Each row is where one point has got to under a steady rotation. How many steps took it there?
The counts run from 0 to 272.
[ 1.26  0.07 -1.09 -1.11  2.34 -3.84  0.31 -1.03 -1.80  1.11  0.69 -0.44
  0.46 -0.86  0.66 -1.15  0.36 -2.22 -3.48 -0.88 -0.46  1.18 -0.89 -2.53
  0.18  0.11 -0.94  1.74 -0.70  1.69 -0.68  0.83 -0.11  0.75 -0.79 -0.05] : 64
[-1.57  1.77 -2.36  2.15  1.54 -1.49  0.20 -1.05  0.08  1.24  0.02  0.21
 -2.33 -0.08  0.32 -2.42 -0.49 -2.41  0.21  0.42  0.03 -0.33 -0.21 -2.41
  1.23  0.00 -0.22  1.22  2.73  1.54 -1.50 -0.70 -0.69  0.22  2.47 -0.91] : 252
[ 0.26  0.46  2.17  0.60 -0.04  1.93  0.26  1.03 -0.50  0.42  0.91  1.64
 -2.23  0.00 -0.68 -0.10  3.50 -0.19  0.07  3.58 -1.18 -1.86  1.91  0.83
 -2.49 -0.37 -0.13  0.34  0.78 -1.29 -0.93  0.49 -1.81 -0.13 -2.43 -0.01] : 139
[ 0.26 -1.81 -0.37  1.62 -1.77  2.36  1.37 -0.81 -1.94  1.01  0.04  0.15
 -1.19  0.31  1.89 -2.19 -1.50 -1.05  3.17  0.00 -1.03 -0.91  1.92  2.10
  0.74 -0.19  3.57  0.02  0.72 -0.09 -0.81  0.57  2.19 -0.34  0.82 -0.49] : 18
[ 2.05 -2.01  1.98 -2.24 -0.07 -1.57  0.63 -1.20  0.28  1.95 -2.01 -0.24
 -2.99  0.80 -0.03 -0.11  0.79  1.51  2.46 -2.03  1.35 -2.35 -0.94  0.33
 -0.51 -1.32 -2.27  2.94  0.62  0.24  2.03  1.30  2.34  0.36 -0.36  0.93] : 111
[-1.21  0.32  1.74  0.54 -0.43  0.89  1.78  1.30 -0.06  1.18 -0.57 -1.15
 -2.33 -0.32 -0.48 -1.86  1.47 -1.62  2.68  2.23  0.84 -1.67  2.79  1.18
 -0.62 -0.03  0.16  3.60  0.35  1.84 -2.43  0.92 -1.11  0.32  0.19  0.14] : 133
[ 0.25 -1.68 -0.99 -1.35 -1.38  0.42  0.20  2.49  1.90  0.16  1.37 -0.53
  1.93  1.21 -0.01 -1.68  0.43  2.78  0.28 -2.30  2.41 -1.71 -3.26 -0.89
 -0.24  0.58  0.54 -0.52  0.27 -1.22  1.59 -1.31 -1.02 -1.37  0.67  0.31] : 208
[-0.77  0.73  1.21  1.42  3.16  2.76  0.86 -2.92 -2.45 -0.78 -0.26 -1.86
  0.56  0.68  2.05 -0.35  0.01 -0.29 -0.31  0.57 -0.18 -0.85 -0.65 -0.97
  1.50 -0.58  0.35  0.36  2.94 -1.02 -2.20  1.61  1.36  1.57  1.44  0.07] : 7
[-1.35  0.55  2.49 -1.86  0.32  1.46  1.57  1.16 -0.12 -0.58 -0.20 -0.24
 -2.38 -0.13 -0.93  0.02  3.49 -0.52  0.91  2.50  1.60 -1.91  0.26  0.97
 -2.33  0.03  0.64  1.48  0.06  0.13 -1.30  1.06 -2.84 -0.28 -1.68 -0.15] : 134
[-0.69  2.72 -0.82  1.18  0.34  2.15  1.12  0.14  0.26 -0.65 -1.30 -3.16
  0.58 -0.25  1.57 -2.34  0.99 -0.06  2.57  1.71 -0.09 -0.83 -0.52  0.83
 -0.17  0.58  1.34  2.00  0.71 -0.54 -0.66 -1.47 -1.53  0.22  2.05 -0.60] : 217
[-1.99  3.20  1.50  0.64  0.32  2.79  0.98 -0.15 -1.17 -1.89 -1.52 -2.92
  1.48  0.76  0.16  0.03  1.63  1.78 -0.06  1.31  1.10 -0.80 -2.02  1.47
 -1.38  1.41  1.72  0.13 -0.13 -1.65 -0.36 -1.05 -2.41  0.11  0.49 -1.77] : 218
[-1.36 -0.09  2.92 -1.68 -2.66 -2.38 -0.15 -1.71 -0.95 -1.21 -1.46 -0.44
 -1.24 -0.33 -0.77 -1.21  1.00 -0.19 -1.98  0.24  0.13  0.05  2.81 -0.21
  0.18  2.17 -1.30  0.40  1.40  1.32  0.27 -0.80 -0.78  1.25  0.42 -0.12] : 131
[-1.99  2.90 -0.61  0.40 -0.61 -1.83 -1.40 -2.33 -1.27 -1.86 -0.69 -0.08
 -0.83  0.98 -1.24  0.21 -1.43  0.51 -0.99  0.00  1.65 -0.25 -0.91 -0.55
 -0.12  1.39  0.93 -3.62  0.21  1.99  0.51 -0.62 -0.98 -1.00 -0.11 -1.93] : 250
[-1.42  0.79 -0.37  1.06  0.37 -1.40 -0.19  1.42 -1.80  1.05 -3.12 -0.33
  0.93 -1.44 -2.22  0.47 -0.23 -0.89 -1.09 -0.48  1.76 -2.36  3.08  1.11
 -1.84  0.26 -2.30 -0.12 -1.06 -0.72 -2.38  1.13  1.93  0.33 -0.26  0.34] : 158
[ 2.02 -0.25  0.01  1.20 -2.73 -1.94 -1.30  0.53 -0.84  0.86  0.78 -1.32
  0.33  0.56  0.15 -0.91  0.43  0.50 -0.72  1.90 -0.34 -0.24  1.46  0.60
 -0.17 -0.35 -1.24 -0.69 -1.13  2.97 -1.67 -1.11 -1.03  1.53 -2.97  0.83] : 149
[-0.11  0.48  0.54  0.04  0.30  0.61 -0.68 -0.53 -3.16  0.93 -0.53 -2.01
 -1.95  1.61  0.72 -0.63  1.66  1.19 -0.25 -0.60  1.17 -1.27 -2.76 -2.11
  1.38 -1.75 -0.18 -0.74  1.77 -2.49 -0.93  1.69  1.29  1.21 -0.50 -1.92] : 231
[-1.15 -1.68  0.00  0.59 -0.73  1.35  0.94  2.39  0.52  1.29  1.28 -0.20
  0.66  2.23  1.05 -1.33  1.71  1.19 -1.17 -2.69 -0.88  1.16 -1.80 -1.02
  0.47 -0.14 -1.44  1.31  1.17 -0.76  1.90 -2.63 -0.45  1.62  2.87 -0.82] : 204
[ 0.68 -1.95  0.39 -0.61 -1.60 -2.48  0.00  0.37  2.86 -2.07  0.43 -0.67
  1.69  0.12  0.52 -0.59  0.93  1.64  0.70 -0.54  2.52 -3.53  0.83  0.04
 -1.29  1.67  1.22  0.54  1.35  1.10 -0.01  0.29 -0.81 -1.11 -1.57  2.08] : 124
[-3.33  1.07 -1.18  0.89  0.57 -0.15  0.42  0.43 -0.28 -0.76 -0.72  1.20
 -1.08  1.53 -0.83  0.71 -2.62  0.58  0.36 -0.19  2.81  0.26 -1.40 -0.69
  0.14  0.00  1.84 -2.82 -0.97  2.41 -1.22  1.45 -0.78 -1.11 -0.60 -1.65] : 255
[ 1.87 -0.23  2.95 -0.96  0.05  2.92  0.54 -0.60  0.84 -0.82  0.09  2.36
 -0.60 -0.31  1.05  0.93  3.62  0.40 -0.16  2.33 -2.39 -1.12  1.29  1.30
 -1.66 -0.79  1.33  0.36  1.37  0.14  2.23 -2.10  0.68 -0.42 -0.23  1.32] : 108
[ 2.34 -1.35 -0.24 -2.80  3.79  0.81 -0.46  0.01  0.24  1.45  0.33  0.72
 -1.27 -1.68  0.09 -0.33 -0.64 -0.90  0.80  0.95  0.45 -0.76 -2.37  0.80
 -1.81 -1.02 -0.79  1.37 -1.67  2.21  1.74  1.07 -0.75  1.09  0.09  1.69] : 81
[-2.74  0.20 -1.05 -0.79  1.13 -0.22  0.79  0.76 -0.50  0.08  1.90  0.91
 -1.22  1.34 -1.09  0.23 -0.26 -0.35 -0.65 -1.44  1.94 -0.43 -2.18 -1.74
  0.14 -2.76  1.50 -1.23  0.81 -2.11  0.11  2.33  0.52 -1.21  0.12 -0.65] : 261
[-0.69  0.31  0.28  0.46  0.23 -1.35  0.19 -2.84 -2.33 -0.95 -1.71 -0.77
 -2.32  3.30 -1.02  1.86 -3.60  1.41  0.82 -1.80 -0.05  0.01 -1.71  1.35
 -0.93  0.06  2.14 -1.74 -0.86 -0.88  1.02  0.38  0.63 -1.57 -1.16 -0.96] : 26
[-1.76  0.15 -1.07  3.08 -0.42 -0.76  1.19  0.82  0.28 -1.50  2.06  1.52
  0.21  2.09  1.49  1.21 -1.26 -0.81 -0.16 -1.41 -0.29 -1.90  1.05 -0.02
 -0.45  0.63  3.71  1.24  2.29  1.41 -0.99 -0.52 -0.69 -2.81  0.04  0.99] : 36
[ 2.87  1.50 -0.53 -0.91  1.65  2.45 -0.87 -0.73 -0.20  0.90 -1.28 -0.30
  1.54 -1.70  0.95 -1.20  3.62  1.15 -0.30  1.45  0.82 -1.78 -1.54 -1.41
  1.49 -0.33 -1.95 -2.40 -0.33  1.02  2.56 -1.19  0.33  0.15 -0.66  0.17] : 196
[ 1.17  0.10 -0.50 -0.30 -0.31 -0.88 -0.81 -0.57 -0.70  1.33  0.64 -0.44
  2.62 -0.45 -0.42 -3.06  0.43  0.53 -2.55  0.70 -1.59  1.38 -0.08 -1.72
  0.40 -1.43 -3.18 -1.58 -0.96 -1.68  0.66 -1.63  0.60  1.51 -0.87  0.83] : 179
[ 0.87  0.65 -1.61 -0.86  0.13 -5.47  0.24 -0.77  1.39  0.27  0.63  0.80
 -1.24  1.00 -0.66 -1.03 -2.95 -0.83 -0.46 -1.84 -1.27  0.58 -0.87 -2.67
  0.49 -0.92  0.15  0.69  0.47  0.49  0.35  0.19  0.92 -1.55 -1.31  0.94] : 58
[ 0.56 -1.96  0.78 -0.35  0.79 -1.93  2.06 -0.32  4.17 -0.54  1.23  1.67
  1.13 -0.05  0.51 -0.71 -2.12  1.08 -0.85 -2.99 -1.90  0.12  0.05 -1.69
 -0.62 -0.54 -0.28  2.01  1.97  0.44  1.78 -0.96  1.09 -0.74  1.03  2.31] : 89
[ 1.10  0.22 -2.67 -0.26  0.38 -0.92 -1.28 -0.98 -0.72 -1.47  1.78 -0.63
  0.40 -0.95 -0.73 -1.17  1.14 -0.01 -0.25 -0.30  1.42 -3.04 -2.36  0.00
 -0.91  1.95  3.05 -2.33  0.11 -1.16 -0.30 -1.02 -1.39 -1.88 -0.59 -1.75] : 244
[ 0.26  1.54  0.60  2.63 -2.24  2.08 -1.04 -0.10 -0.69 -0.40  0.24  0.63
 -0.03  2.46  1.97 -0.93  1.56  2.29  1.04  2.08 -0.99 -0.29  1.52 -0.59
  1.13  0.13  2.06 -3.65  1.54  0.72  0.08 -0.54  0.54  0.04 -1.61 -1.60] : 228
[-1.46  0.14  2.15  0.54 -2.67 -1.29  1.26 -0.19 -1.11  0.54 -2.17 -0.49
 -2.28  0.03  0.24 -1.30 -0.58 -0.91  1.06  0.98 -0.32 -0.44  4.39  0.89
 -0.07  0.58 -0.74  2.01  1.46  1.86 -1.42 -0.06  0.27  1.39  0.89 -0.21] : 132
[-1.53  1.73 -0.05 -0.17  1.52 -3.01  1.08  0.54  0.83 -0.46 -0.15  0.03
  0.66  2.23 -0.34  2.02 -2.90 -0.60 -0.20 -0.98  1.01  0.84 -0.82 -0.06
 -2.13 -1.14  1.82  0.86 -2.05  2.24 -0.18  1.71  0.39 -1.70 -2.21  1.10] : 62
[-1.13 -0.08  0.13 -1.07 -0.43  0.16  0.34 -1.34 -0.25 -2.18 -0.30 -0.57
  1.38  0.87  2.27 -0.65 -1.65  1.85  1.33 -0.18  3.86 -0.47 -1.25 -0.56
  1.40  0.04  2.59 -2.06  0.69  2.33  0.21  1.63  0.78 -1.07 -0.89  0.83] : 9
[-0.91 -0.27 -0.95  0.72 -1.52 -0.58 -0.75  0.63 -1.75 -1.15  2.65 -0.38
 -0.30  1.38  0.48 -0.70  0.47 -0.47 -1.83 -0.76 -1.90  0.56 -0.97  0.15
 -0.92  2.08  2.72 -1.91  1.34 -2.37  0.42 -2.99 -0.97  0.00  1.54 -2.67] : 240
[-0.34 -0.74 -1.16  0.33 -1.56 -1.68 -0.95 -0.89 -0.08 -0.91  0.77  1.17
 -0.07 -0.19  1.87 -0.66 -1.29 -0.84  0.72  0.92  2.64 -2.24  0.56  0.54
  1.93  1.38  3.13 -1.14  0.74  3.04 -0.22  2.14 -0.31 -1.91 -1.43  1.51] : 40
[ 0.55 -1.60  3.47 -2.68 -0.68  0.41  1.60 -0.47 -2.00 -1.19 -3.12  1.08
 -0.33 -0.40 -0.35  1.08 -0.60  1.27 -0.50 -2.19  0.79 -0.11  1.70 -0.36
 -0.89  1.11 -1.11 -0.29 -0.28 -1.33  2.25  2.15  3.12  0.05  0.19  0.11] : 105
[-0.45 -0.02  3.06 -4.21  1.10 -1.18  2.48 -0.59  0.35 -2.33 -0.11 -0.85
  0.90 -0.24  0.09  1.15  1.99  0.42 -2.48 -1.83  1.43  1.03 -0.42 -0.96
 -1.08  1.23  0.83  1.51 -0.54 -1.06  1.84  0.58  0.49  0.38 -0.29  0.66] : 99
[-1.38  0.33  0.55 -0.06 -0.73  1.69 -1.04  2.84  0.31  0.65 -0.45  1.96
  0.24 -0.08 -2.71 -0.06 -0.83  1.32 -0.77  0.95  1.94  0.20 -0.34 -0.12
 -1.29 -0.55 -1.88 -3.21 -2.73  1.79  0.54  0.80 -1.49 -0.66 -2.22 -0.45] : 171
[-1.31  2.21  0.54  1.46 -1.08  2.21  1.44  1.56  0.07 -0.07 -3.54  1.78
  1.91  0.82 -1.18  1.93  0.70  1.52 -1.05 -1.49 -0.58  0.01  1.89 -0.61
 -0.12 -0.70 -0.88 -1.39 -0.34 -0.96  1.80 -2.02  1.87 -0.40  0.71 -0.14] : 193
[ 1.48  2.01 -1.26 -0.60  2.56  1.43  0.38  0.58  0.22  1.96 -2.55 -0.98
  0.32 -0.91 -0.17 -1.28  2.74  1.36  1.35 -0.43  1.86 -1.29 -1.86 -1.90
  1.52 -1.76 -2.76  1.06  0.71 -1.13  1.56  0.07  1.92  0.36  1.24 -0.35] : 195
[-2.74  0.08 -1.09  1.86  1.89 -1.12  0.98 -0.19 -1.34 -0.32  0.86  0.86
 -0.92  1.46  0.11  1.24  0.21 -2.34 -0.77 -1.85 -0.19 -1.54 -0.38 -0.80
 -0.21  0.07  2.51  1.83  2.99 -1.74 -1.82  1.60  0.20 -1.59  0.31 -0.03] : 37
